+1.41,-4.35,-2.93
+0.58,+0.56,+3.13
+0.47,-2.58,+0.35
->
-2.93,+0.56,+0.47

+1.27,+4.72
+1.34,+4.63
-0.86,+0.89
-1.06,+0.70
-1.01,+1.69
->
+4.72,+1.34

-5.11,-2.33,+1.36,+0.52,-2.16
-5.24,-2.59,+1.34,-0.33,-1.45
-4.79,-1.98,+1.33,+1.37,-2.80
-4.21,-1.55,+1.25,+2.19,-3.33
->
-2.16,-0.33,+1.33,-1.55

+0.87,-3.88
-1.15,-2.56
-3.17,-0.97
-2.58,-0.47
-5.38,-0.55
->
-3.88,-1.15

+0.32,+0.29,-1.13
+0.28,+4.18,-3.00
+1.25,-1.55,-0.13
->
-1.13,+4.18,+1.25

-0.97,-5.23,-4.94,+1.11,-5.82
+5.34,+4.27,+5.50,+4.80,-0.71
+3.99,-5.53,-5.12,-5.17,+5.17
-1.82,-2.17,-3.09,-4.74,-5.41
-3.88,+4.29,+5.04,-4.42,-0.91
->
-5.82,+4.80,-5.12,-2.17,-3.88

+1.50,-3.51,+2.81,+1.51,-2.68
+1.68,-3.59,+3.17,+1.72,-3.34
+1.83,-3.49,+2.72,+2.02,-4.17
+1.29,-3.49,+2.00,+1.08,-2.49
+1.86,-3.33,+2.90,+1.68,-4.68
->
-2.68,+1.72,+2.72,-3.49,+1.86

+3.69,-4.12,+1.88
+0.93,-0.14,-1.77
+1.12,-2.72,+0.04
-4.59,-0.90,-3.18
+5.77,-1.50,+5.72
->
+1.88,-0.14,+1.12
---
-3.78,+1.40,+2.18,+1.65,+1.27
-4.95,+1.86,+1.54,+1.62,+1.88
-3.57,+1.32,+1.36,+1.57,+1.42
->
-3.78,+1.40
-4.95,+1.86
-3.57,+1.32

+4.24,+4.52
-4.19,-0.49
-4.36,-4.20
-4.49,+3.79
-4.97,+4.79
->
+4.24,+4.52
-4.19,-0.49
-4.36,-4.20

-2.38,+2.14
+0.58,-0.59
-2.11,+1.87
+4.22,-3.88
-2.49,+2.40
->
-2.38,+2.14
+0.58,-0.59
-2.11,+1.87

-0.68,+0.24,-0.33,-0.37
-5.55,+1.60,-0.07,-0.02
+3.14,-0.94,+0.25,+0.25
+3.25,-0.89,-0.31,-0.38
-2.02,+0.62,-0.29,-0.31
->
-0.68,+0.24
-5.55,+1.60
+3.14,-0.94

-3.79,-5.27,+5.55,-4.13,-3.86
+4.82,-5.14,+4.63,+4.65,+4.72
+4.15,-4.38,+5.28,+3.96,+4.84
-5.76,+2.26,-0.43,-4.77,-4.21
->
-3.79,-5.27
+4.82,-5.14
+4.15,-4.38

+2.46,+4.83,-3.35,+1.95
-4.68,+1.12,-1.52,+1.39
+0.46,+3.78,-2.97,+1.80
->
+2.46,+4.83
-4.68,+1.12
+0.46,+3.78
---
+1.10,-0.27,+4.29
+0.86,-0.77,+5.70
-1.02,-2.68,+4.13
->
+1.10,-0.27
+0.86,-0.77
-1.02,-2.68

+0.17,-4.16,-1.22,-0.51
-1.97,-0.03,+0.25,-2.40
+0.70,-0.86,+1.23,+0.12
+0.17,-0.03,-1.71,-0.51
->
+0.17,-4.16
-1.97,-0.03
+0.70,-0.86

-3.50,+1.75,+0.69,-0.55,-3.38
-3.51,+3.11,+3.59,-0.41,+1.84
+0.01,+0.84,-2.13,-1.45,-4.94
-1.36,+0.43,+0.85,+0.63,+1.77
+2.08,-1.13,+0.15,+0.25,-0.55
->
-3.50,+1.75
-3.51,+3.11
+0.01,+0.84

+2.56,-3.10
-0.57,-1.47
+4.87,-1.70
+0.89,-1.82
->
+2.56,-3.10
-0.57,-1.47
+4.87,-1.70

+5.10,-1.21
-4.58,-0.80
-5.12,-1.00
+0.65,+0.00
+1.39,-0.14
->
+5.10,-1.21
-4.58,-0.80
-5.12,-1.00

+3.90,+3.01,-0.76,+0.69
+2.60,+1.68,-1.61,-0.47
+2.74,+1.90,-1.35,-0.26
+4.52,+4.69,+1.37,+3.61
-4.70,-3.99,+0.15,-1.48
->
+3.90,+3.01
+2.60,+1.68
+2.74,+1.90
